Families of rows that turns and mirrors carry onto each other, the same ones carrying the whole set onto itself: the rest of each named row's family, in list order:
4 families of 8 rows:
gon: [-13.1  17.2 -13.0 -10.7  -0.9  -5.3   8.1 -25.4  11.2   0.3 -17.9   7.8
 -12.5  39.0]
Tol: [ 15.7 -13.5  17.7  10.8  -8.1  28.0  16.2   7.3  21.3  -9.8 -13.2  -5.3
 -10.0   3.7]
fipa: [ -8.7  14.5 -21.7 -10.0  -7.7  14.4  -0.4 -27.7   5.0  -8.5 -25.3  -3.2
 -16.9  35.3]
vere: [ 17.5  -9.9 -17.5  12.8  -4.1  13.5  -0.1  18.9  15.4  -1.0 -23.7 -18.9
  16.6  14.0]
dulez: [  4.5  19.6  16.2 -16.2 -15.2  29.7  -8.2  -1.4  39.7   1.5 -11.8   0.4
   0.6  21.4]
beku: [  3.3 -16.9  -9.9   4.6   7.3 -18.4   2.6   4.7   6.9  12.4 -33.5  -5.3
  -1.3  18.6]
tomuz: [  1.0  12.7  23.2  -8.8  -1.0  -5.8 -14.7   1.0  38.1   0.0 -31.8   1.2
  -2.2  18.5]
Vad: [  1.3  18.2 -19.4 -14.9 -18.3  32.1 -12.7 -11.2  19.6   8.0 -16.7  -7.2
   5.4  32.3]
beno: [ -3.5  10.4 -18.7 -19.4  -8.0   1.9  -1.5 -27.9   6.3   6.0 -18.0  12.1
  -9.8  37.8]
Gota: [  3.7  10.0  19.7 -18.8  -2.7  -9.9  -6.7  -9.3  32.6   7.4 -19.3  17.9
  -3.7  24.1]
lev: [ -4.3  13.6 -20.0  -7.8 -22.1  39.8  -4.5 -13.4   7.8   6.7 -15.7  -4.9
   2.2  24.4]
falu: [ 15.1   9.2  26.4 -15.9 -11.7  25.3  -1.1  -0.4  34.5  -9.3 -18.8   2.9
  -8.4   5.2]
far: [ -2.4 -11.9   6.0   2.0   7.3  -0.7  28.4  -9.9  10.0 -10.1 -16.3   4.5
 -29.0  17.1]
varug: [ 21.9 -12.0   5.0   2.8 -10.8  36.4  13.8   6.9  19.9 -15.4  -8.5  -2.8
  -8.0   6.0]
kunag: [ 11.8  17.9 -23.2  -8.2 -23.6  26.8  -4.5  -3.2  14.2  13.5 -22.2  -3.7
  14.3  29.1]
sidos: [ 19.5  -9.3 -20.9   2.6  -6.8   7.6  -2.0   7.9   2.9   5.6 -39.1  -8.8
  19.2  12.2]
Lotib: [ 10.2   6.2 -29.4 -13.1 -17.4  25.2 -12.6 -11.2   2.1   4.5 -29.4 -10.4
   3.9  22.7]
Zavu: [-10.9  12.7   8.6 -14.5  -0.1 -11.7 -11.0   0.3  27.4  18.1 -29.5   8.5
   3.2  22.0]
nom: [ -4.7   2.4  -6.6   3.2   1.0   9.3  28.5 -20.0   5.4 -23.3 -21.8   4.8
 -21.3  25.0]
suvu: [ 11.9 -17.9  -5.7   9.8   8.6 -19.9   8.0   8.7  10.2   1.1 -27.4   2.2
   3.2  14.8]
zun: [ -6.6  14.4  12.2 -10.6   3.8 -19.0  -2.6  -6.6  30.9   8.1 -23.5   9.5
  -0.3  28.9]
rebi: [ 13.2  21.0  16.3 -10.3 -20.6  31.4   9.3   0.8  35.4  -0.6 -10.5   6.9
   0.1  17.1]
zon: [  6.1 -18.4   2.5   2.9  14.6 -20.7  -5.5   6.1  20.6  -2.8 -24.2  -2.4
   0.6  17.3]
fipak: [  3.1  13.4  21.0  -8.3 -17.0  28.3  -8.8   5.8  34.8   7.7 -17.0   2.2
   7.5  11.1]
lopu: [ 12.4  -4.8  -0.4   9.1  -5.3  31.6  24.2   5.6  18.9 -22.3  -7.1  -9.5
  -9.9  11.9]
kivul: [  7.0 -13.9  -6.5   7.1   6.2  -2.8  28.8  -8.1   3.7 -15.8 -14.0   6.8
 -18.3  17.1]
subib: [ 15.7  -3.8  12.8  -1.7  -6.5  26.7  28.8  -4.1  16.2 -22.3 -17.6   5.8
 -13.5   4.2]
zum: [ 14.1 -16.0 -21.9  13.4 -11.3  22.8   0.7   4.1   0.2   5.8 -25.1 -17.3
   6.3  14.5]
Dud: [  4.8  -3.2   1.6   6.7   5.8 -18.2  -3.3   8.8  20.0   2.0 -42.2  -2.1
  12.5  17.4]
Rinaf: [ -1.6 -14.8 -12.1   0.2  10.1  -0.9  15.6 -16.3   4.7 -19.1 -11.1   0.7
 -22.2  25.6]
tede: [ 23.3 -15.6 -19.6   4.8 -11.3  26.5  -4.1  12.0   9.9   0.9 -21.6 -12.1
  11.7  12.3]
Pufe: [-19.3  16.3  -8.8 -17.1  -4.5   9.1  10.7 -23.9  10.2   2.0 -16.7  11.8
 -20.2  30.5]

Which other rows belong to the same family as beku? Tol, lev, far, Zavu, fipak, zum, Pufe
Which other rows belong to the same family as zon? vere, beno, Gota, kunag, rebi, lopu, Rinaf

Families of rows that turns and mirrors carry onto each other, the same ones carrying the whole set onto itself: the rest of each named row's family, in list order:
13 families of 3 rows:
Posi: [ 21.1  -1.6   9.4  -9.4   8.0   2.8   8.5   7.2   1.0   6.0  -1.1  21.7
 -11.0  12.2  22.2  -5.1   4.0 -13.5]
Kug: [-11.3  -5.8  -4.7 -18.1  -2.0  14.8 -15.4   2.0  28.6  -9.9 -18.1 -15.4
  -5.5 -10.5 -16.6   4.4  -5.8   3.3]
geg: [-18.6   8.1 -16.7  11.0   4.1 -20.2   2.9   4.9 -25.8   5.2  22.1   8.3
  -1.8   2.3 -21.1  -9.6  -2.2   9.3]
gamir: [ 17.6   4.3   8.0 -10.5  12.2   6.7   8.4   7.7  -5.8   6.8  -1.6  10.4
 -11.9  13.3  26.5   0.3   6.4 -12.7]
sube: [ 21.3   1.8  14.9 -10.7   4.3  -3.5   4.7   2.7  -1.6   7.0   5.5  26.4
 -13.1   4.3  20.9  -3.5   1.9  -8.8]
sud: [-26.4   2.7 -14.6  16.5   7.9 -14.5   3.8  16.5 -23.4  -4.3  14.3   1.5
  -2.6   4.4 -22.5  -6.4  -8.2  10.3]
kofif: [-26.2   7.0 -16.5  15.6   6.8 -12.7   4.8   2.4 -28.4  -5.7  13.5   6.3
   1.2   5.4 -22.1  -9.7  -3.2   3.6]
bis: [ 19.1  -1.6   6.6  -6.8   9.5  13.1   7.0  11.6  -2.8   5.8   2.1  17.5
  -8.2   8.6  26.1  -4.2   7.8 -10.8]
Buku: [ 18.7  -3.0  11.2  -7.4   8.8   6.6   7.0   2.8  -3.8   7.3  -4.6  16.3
 -12.2   7.7  25.6   2.5  -0.3 -18.5]
Pip: [ 18.4  -7.6  12.2  -6.8   5.8   0.4  -3.2   6.8  -2.8  11.5  -7.3  20.1
 -10.0  11.8  23.6  -0.3   7.8 -11.4]
Veniv: [ 14.5  -7.5   9.9 -11.2   7.5   1.0   7.0   6.5  -3.7   8.9   8.6  20.2
  -8.6   8.3  27.1   0.5  -1.8 -16.2]
vol: [-14.4  -3.2 -12.2 -19.5 -10.0  13.1  -7.7  -2.4  23.7 -11.0 -16.2 -16.6
 -10.2 -13.2 -18.5   2.1 -12.1   3.9]
Vum: [-27.1   5.3 -16.8  14.6  -2.5 -18.8   3.5   8.4 -23.4  -2.0  17.1   9.3
   1.9   5.5 -16.3 -10.8 -10.0   8.0]
Bebob: [ 16.8  -5.5  10.3  -5.6   5.6   5.9   4.3   6.0  -8.4  10.5   3.7  18.3
 -14.5  13.6  23.8  -1.7   6.0 -16.2]
vido: [-10.9  -6.9 -12.1 -15.4 -10.9  18.0 -16.2  -8.1  22.6  -5.1 -14.5 -20.7
  -2.8  -8.7 -12.6   1.8  -2.4  -8.8]
Sal: [-29.9   9.0 -12.3   6.2  -0.9 -16.9   2.8  -3.6 -24.2  -2.8  18.2   1.2
   3.2   5.0 -24.6  -3.8   1.8   3.1]
varov: [ 18.9   1.1  12.1  -1.3   9.0   4.8   3.3   3.5   4.5   2.4   2.0  21.5
 -18.7  11.7  23.9  -0.4  -0.9 -12.1]
mani: [-21.6  10.0 -17.1  14.0  -2.3 -20.8   3.1   3.8 -22.5  -3.3  20.0   4.1
   0.8  -2.3 -21.6 -10.5  -9.4   5.9]
rori: [-23.8   9.0 -10.7  14.6   2.1 -19.8   2.9   7.1 -29.2  -0.9  18.1  -0.5
  -4.3   2.8 -20.5  -6.8  -3.1   6.4]
puru: [-14.0 -11.7 -13.6 -13.1  -2.8  10.1 -10.3  -2.0  24.6  -4.5 -16.2 -17.1
  -1.6 -18.1 -17.9   5.1 -12.0  -3.6]
Kiz: [ 23.6   1.9   2.4  -1.8  10.6   2.9   5.7  14.5  -8.3   6.6  -1.8  15.2
  -8.1  15.5  24.7  -1.5   0.0 -10.1]
Rogel: [ 21.2  -0.8  11.3 -14.5   6.4   8.2   2.7   6.7  -9.0   8.0   3.8  18.4
 -17.3   7.3  21.9  -0.7   5.6  -9.9]
kopi: [ -8.2 -12.1  -2.0 -14.3  -6.0  11.8 -19.3  -2.9  23.0  -6.7 -15.6 -13.8
  -5.1 -15.7 -23.1   2.3 -11.3   2.1]
Varel: [-17.5   8.2 -16.6  11.3   0.3 -17.3   7.5  11.7 -30.2   3.2  14.4   2.8
  -0.8   3.5 -26.6  -3.2  -6.0   3.1]
zup: [-11.9  -0.4  -2.2 -16.0 -11.8  18.6 -20.2   3.9  22.1  -6.2 -17.7 -15.8
  -5.4 -12.0 -16.9   4.7  -1.5  -0.8]
bifup: [-14.1  -1.3  -6.2 -15.9 -11.3  13.3 -17.0  -1.7  28.6  -0.5 -11.8 -17.2
  -9.2 -15.0 -16.4   0.0  -4.5  -1.5]
Paz: [-27.1  12.6 -16.4  10.0  -2.1 -25.0   4.6   1.8 -23.1  -2.9  18.6   3.4
  -5.7   7.4 -17.6  -5.9  -5.9   1.7]
teve: [-26.1  10.6  -6.0  16.1  -5.5 -15.0   3.5  10.5 -26.8  -5.1  20.4   7.2
  -2.8   5.9 -18.3  -6.5  -8.7   4.3]
dafal: [-19.0   6.2 -19.1  16.2   5.9 -20.4   4.9   0.8 -22.1  -5.4  14.1   2.3
  -5.0   4.2 -25.6 -13.3  -6.0  10.1]
sagu: [-25.7   3.8 -13.5  10.6  -5.1 -21.1  -1.0  -1.6 -26.1   0.9  21.2   8.9
  -4.4   5.2 -21.2  -4.3  -5.2   6.6]
Zomi: [-15.6  -7.4  -6.0 -13.4 -11.1  12.9 -17.3   4.5  26.3 -15.2 -12.0 -17.5
  -4.6  -9.7 -19.0  -1.0  -6.3   1.7]
lin: [ -7.6  -9.2  -6.2  -9.8  -5.8  13.9 -15.8   5.0  29.5 -11.1 -14.5 -12.1
  -2.4 -17.6 -21.3  -4.1 -10.2  -0.7]
zuk: [-19.9   9.2 -11.6  16.4   5.0 -14.2   2.2   5.9 -24.1  -3.2  28.8   3.4
   1.6   2.0 -20.1  -9.7  -4.5   0.2]
Fas: [-10.0 -12.3  -1.8 -14.9  -8.4  14.2 -16.1   0.2  29.1  -6.1 -11.5 -10.0
 -15.1 -20.6 -13.9  -2.9 -10.6  -0.5]
maz: [-17.2 -10.5  -7.3 -19.7  -8.5  12.0 -18.6  -4.1  22.8  -9.4 -11.2 -17.5
   0.2 -15.2 -11.8  -4.5  -2.4   2.7]
salu: [ 23.7  -7.3  11.2  -9.8   6.4  -0.6   4.1  11.0  -3.7   3.0   3.2  18.2
 -10.2  10.7  24.9   2.0  -1.0  -9.1]
gozi: [-10.6  -5.8  -6.3 -10.6  -3.3   9.7 -14.3  -4.1  29.3  -9.0 -15.7 -20.2
  -3.0 -12.4 -20.3   3.0  -4.3  -4.7]
Dagu: [-13.2  -8.8 -10.6 -15.6  -9.6  16.5 -19.0  -2.9  24.8  -8.3 -11.1 -14.3
  -3.4 -14.3 -16.1   3.9 -10.1   0.8]
Pom: [ 24.2  -0.9   7.6 -12.4   9.7   4.0  -0.6   2.9  -1.3   7.0   0.7  17.0
 -14.0  13.0  21.3  -7.1  11.6  -8.2]

Which other rows belong to the same family as Pom? puru, teve
Which other rows belong to the same family as sube? sud, vido
Which other rows belong to the same family as gozi? Vum, Rogel
Which other rows belong to the same family as bifup? kofif, salu
Which other rows belong to the same family as Fas? Sal, Kiz
Which other rows belong to the same family as Bebob? Kug, mani
Which other rows belong to the same family as dafal? Veniv, zup

Families of rows that turns and mirrors carry onto each other, the same ones carrying the whole set onto itself: the rest of each named row's family, in list order:
5 families of 4 rows:
zupuz: [-16.6  -6.9 -17.0 -21.7 -11.7  27.7   2.9 -10.7  -5.2   9.8 -14.9   7.4
   0.4   2.6 -37.4]
pabat: [-26.4 -16.6   7.3 -21.5  -8.2  31.0  -6.2 -17.8  -8.0  17.5 -14.6 -10.4
   5.0  -4.6 -17.9]
Giv: [ -6.0   4.1  20.0 -30.0  -5.8  12.2 -15.5 -16.1   8.6  20.6  17.8  -0.4
  13.6   5.9  10.8]
vok: [-25.9 -26.4  22.2 -18.6  -8.0   9.3  15.9   3.7  17.2   7.4  16.3  -2.8
  11.7 -11.6 -42.5]
bimup: [ -6.8 -30.2  19.4 -30.0  -4.8   5.3  16.2  14.6  10.3  -3.4   1.9   4.1
  13.1  34.8 -15.0]
Dur: [  4.6  -8.0  14.2 -34.4 -11.4   8.9 -20.3  14.3  11.6  15.8  30.6 -15.9
   0.9   9.1   0.9]
ris: [-12.2 -17.9  32.9 -10.8  -6.5 -10.5   6.2  -9.5  -2.2  27.6   1.6 -20.9
   2.4  -9.0 -26.2]
Gup: [ 15.9 -10.4  -5.7 -37.5   7.0   0.2   6.2   6.1   9.3  19.3   6.5  10.2
   5.3  28.9 -31.8]
kog: [  2.2  -6.5  -2.4 -15.7 -30.1  -8.5 -10.8  22.2   2.0   1.2  14.4 -15.8
  -9.5  -6.0 -31.4]
sunuf: [-15.7  -4.6  10.9 -18.2 -13.7   5.6 -20.6 -15.9   2.5  13.4   5.9 -11.9
  10.6 -28.2 -24.4]
salat: [-14.7   5.6  -6.7 -19.0 -17.4  20.9  17.2  -7.5  -4.6  12.9  -7.7  17.1
  -4.1  21.4 -16.1]
fudu: [ -0.1  -0.9 -13.6 -18.1 -22.2  -9.0 -10.1  -0.1  -4.5  -5.9 -12.3   2.4
   2.3  -7.1 -34.3]
peke: [-15.4 -27.1  14.5 -13.6 -18.4  -6.9  21.3  15.0   5.5  -8.7  -3.7   0.7
   6.5  12.0 -39.0]
rus: [ 11.3  -7.3   3.2 -28.3 -24.1  -5.5 -11.7  25.5   1.7   0.3  14.1  -9.4
  -7.0  22.0  -5.9]
gagu: [ -2.1   2.3  25.8 -24.7   0.1  -0.8  15.6  -9.9  11.5  38.6  25.4   4.5
   2.4  12.2 -17.3]
Kevef: [-16.4 -27.3  27.3 -33.9   3.3  18.3  12.6   2.2  23.0  10.4  21.0   0.5
  19.0  13.1 -19.0]
siba: [ -5.4  -8.5   9.8 -24.8 -18.2   8.0 -19.8  11.6  12.3  15.5  29.7 -19.9
  -2.1 -18.9 -23.5]
vabab: [  5.5 -29.3   3.0 -25.3  -1.1  -9.6  -4.1   2.0  -7.1   8.8 -17.6 -17.6
   5.5   7.1 -42.3]
Demu: [-23.4  -2.2  14.7 -18.3 -11.9  25.5   7.1 -16.7  -7.2  21.4  -7.2   0.3
   0.8  15.2   4.3]
gizik: [  8.7   7.6  -5.7 -33.0 -16.4  -2.0  -6.1  -0.1   0.9   1.7  -1.3  15.0
   5.7  27.1   0.0]

Which other rows belong to the same family as zupuz? pabat, salat, Demu
Which other rows belong to the same family as ris? Gup, gagu, vabab
Which other rows belong to the same family as siba? Dur, kog, rus
Which other rows belong to the same family as bimup? vok, peke, Kevef

